In the rows, 128 means zero.
M: a few groups of rows, each row roughly a mix of its group's hidden directions
M (77 x 18)
[[141 144 158 117 113  87 155 150 152 152 141 123 111 118 145  77 136 112]
 [150 145 100 136 155 168 149 140 179 126 136 123 157 128 125 137  97 113]
 [101 113 178 113  95 141 145 153 113 107 103 102 132 125 101 121 154 130]
 [159 156 109 148 124 163 144  98 148 124 118  90 151 125 112 125  86 136]
 [105 102  65 136 142 142 100 135 150  88 113 120 138 125 129 149 134 129]
 [108 142 142  84 136 162 169 155 161 115 119 121 158 141 112 112 120 124]
 [140 146 159  96 126  92 163 153 139 168 129 143 120 141 121  87 130 127]
 [109 134 183  85 116 123 167 148 123 134 117 132 132 142 111  93 140 134]
 [119 127 189 117 105 119 148 138  94 166  98 127 137 143 105 124 130 137]
 [149 166 181 109 119 119 163 122 127 167 144 130 127 131 132 100 111 120]
 [112 111  92 140 140 163  93 104 105  97 122 131 138 132 120 178 125 140]
 [101 125 117 122 127 137  82  92  93  98 152 137 114 119 146 168 141 122]
 [162 148  89 138 157 147 144 137 175 147 130 128 153 133 121 133  91 120]
 [141 136 122 129 135 129 124 110  96 181  99 142 146 155 104 156  97 150]
 [110 131 171  89 109  86 142 143 109 146 128 139 106 135 128  93 153 132]
 [150 147  87 132 155 148 140 145 186 132 146 127 145 122 139 134 103 105]
 [121 163 162 116 107 156 125  93 110 109 170 108 121 108 148 142 122 108]
 [100 105  94 124 148 150  91 114 104 107 113 147 141 142 116 175 131 141]
 [111  91  94 149 131 127  82 121 101  98 123 139 114 125 128 163 152 140]
 [ 82 109 154 117 105 136 103 114  78 102 128 126 116 123 137 151 155 133]
 [144 120  97 164 134 134  96  93  96 147 108 130 136 137 117 169 106 146]
 [111 138 160 103 120 101 144 128 127 125 164 141  99 120 169  86 148 121]
 [123 160 144 107 115 149 161 121 165 100 144  92 136 114 141  90 117 113]
 [150 141 110 133 135 142 168 150 180 138 108 105 155 132 116 100 101 128]
 [106 136 163 104 104 134 154 136 142  88 147 103 116 111 144  86 149 119]
 [110  81 129 142 119 118 102 151  94 106 116 142 106 127 113 150 172 142]
 [ 82 112 169 102 104 135 122 120  82 107 111 125 124 136 117 131 153 145]
 [121 113  97 158 124 131  90 117 133  88 155 117 109 100 160 148 146 111]
 [114 120 148 142 128 178 138 135 147  71 152 110 137 106 143 134 140 109]
 [124 168 101  96 140 110 130 111 169 134 155 124 130 122 161 104 105 103]
 [161 136  92 136 147 109 154 143 172 155 110 127 139 139 122  93 103 137]
 [131 110 143 140 124 128 118 138  95 166  83 135 147 148  86 164 124 141]
 [152 151 142 107 142 121 173 156 169 156 128 134 140 139 116  90 113 121]
 [118 122  80 126 146 135 109 133 163  77 159 130 116 111 151 129 143 112]
 [129 146 160 102 133 133 171 165 170 129 152 131 132 123 138  95 132 105]
 [162 133 114 154 144 107 118 100 103 181 125 155 123 143 135 138 100 147]
 [154 160  95 132 152 143 132 106 161 154 127 123 158 134 126 139  79 117]
 [157 151  91 150 131 162 136  99 157 106 130  94 143 119 124 125  92 133]
 [118 121 145 111 145  90 115 142 107 184 125 176 127 146 135 144 133 121]
 [105 109  97 137 137 165  93 108 107  91 123 127 138 128 122 177 130 136]
 [104 115  93 114 142 133 109 148 162  76 154 133 119 113 145 133 154 106]
 [125 117  98 158 118 174 111 118 130  78 130  95 131 109 127 158 128 129]
 [143 128 137 136 139 105 120 121  98 195 109 158 137 151 117 150 110 138]
 [114 142 175  81 120 108 161 151 121 158 124 142 126 144 119  99 135 130]
 [165 145  93 155 143 146 125 101 136 152 113 120 153 137 110 149  83 136]
 [116 121  64 133 135 132  87 105 115 127 109 126 134 136 124 171 114 139]
 [ 93 127 103 117 121 135  88 107 125  82 154 117 117 108 156 152 144 109]
 [138 129 113 157 128 188 121 103 114 101 125 107 144 125 112 168 108 141]
 [ 89 102 128 126 126 164 101 125  98  91 118 129 139 130 116 176 145 131]
 [126 100 116 167 112 172 117 134 118  83 116  98 130 113 113 157 141 138]
 [135 120 103 149 125 167 151 154 171 103 105  89 153 121 113 123 117 128]
 [128 143 172  89 125 111 170 152 135 158 120 139 132 144 113  90 129 131]
 [150 125 163 137 111  99 165 167 148 152 120 118 118 123 124  81 139 126]
 [171 134 169 148 117 111 167 146 126 168 121 127 120 132 115  95 122 140]
 [152 148 166 113 136 109 160 129 122 183 121 151 135 149 115 104 109 136]
 [144 138 172 142  97 145 168 153 147 120 133  87 126 107 126 101 133 116]
 [149 137 149 130 126  96 146 153 159 135 164 134 102 109 154  89 145 104]
 [159 144 129 117 140 113 158 134 140 173  99 137 144 154  96 103 101 146]
 [172 141 127 167 118 133 139  86 102 153 119 114 124 132 123 119  95 160]
 [110 122 133 104 149 119 102 106  83 149 123 175 131 154 119 160 128 142]
 [ 94 142 171  78 125 125 147 158 146 147 119 129 154 135 121 124 132  98]
 [139 124 160 140 115 128 135 126  91 173  86 126 144 146  92 145 114 147]
 [ 98 123 100 119 136 137  80  94 102  98 145 139 121 124 144 169 135 124]
 [114  85 101 141 137 114  91 147 110 105 130 155 105 126 128 155 167 134]
 [128 145 163  89 131 129 177 158 152 144 120 133 142 143 110  91 123 127]
 [140 129  64 149 148 150 111 124 168 104 133 115 140 118 135 147 110 117]
 [164 135 135 150 130  96 120 112  97 191 121 149 119 140 124 137 110 141]
 [126 116 108 144 123 171 149 155 165  97 103  90 155 121 111 130 121 128]
 [119 119 177 115 104  85 130 128  90 141 125 137 100 129 129  99 157 138]
 [138 130 164 109 136  87 146 142 115 180 119 164 124 149 119 103 130 136]
 [175 148 131 141 144 109 157 148 169 163 147 138 126 124 135  98 112 113]
 [135 112 170 149 105  90 115 114  84 137 136 136  94 120 137 113 155 136]
 [133 123 157 140 100 156 144 132 110 127  84  92 149 133  81 137 122 144]
 [154 148 107 134 157 107 120 106 129 185 136 159 135 143 143 138  93 127]
 [134 146  78 122 154 138 120 119 177 102 160 127 132 116 154 125 113 106]
 [ 95 117 108 113 126 154 125 140 158  61 136 106 132 113 135 121 147 116]
 [121 132 186 107 108  93 148 152 125 148 138 131 111 121 138  94 152 113]]
one row of each group, then the others: which group is each in?
[133 150 164 126  97 144 165 111 129 106 136  88 121 116 136  82 122 138] | X
[152 144 150 112 138  84 151 134 130 182 128 156 122 144 129  93 118 131] | N
[107 122 193 101 107 121 152 134  98 124 114 129 124 138 112  99 149 142] | D

[121 128  78 121 150 133 110 131 169  86 161 133 122 113 154 130 136 107] | X
[169 133 114 156 131  78 111 115 114 180 131 146 106 129 134 126 119 134] | D
[117  97 163 151  94 126 121 153 107  99 131 109 104 105 128 129 172 123] | N
[129 108 141 172 114 125  92 102  87 115 146 129 105 108 151 155 146 126] | D
[113 103 172 125 113 100 124 145  80 153 114 150 110 138 122 130 158 143] | X
[108 129 133 110 125 135 117 109  78 163  98 140 142 155 106 163 112 151] | D
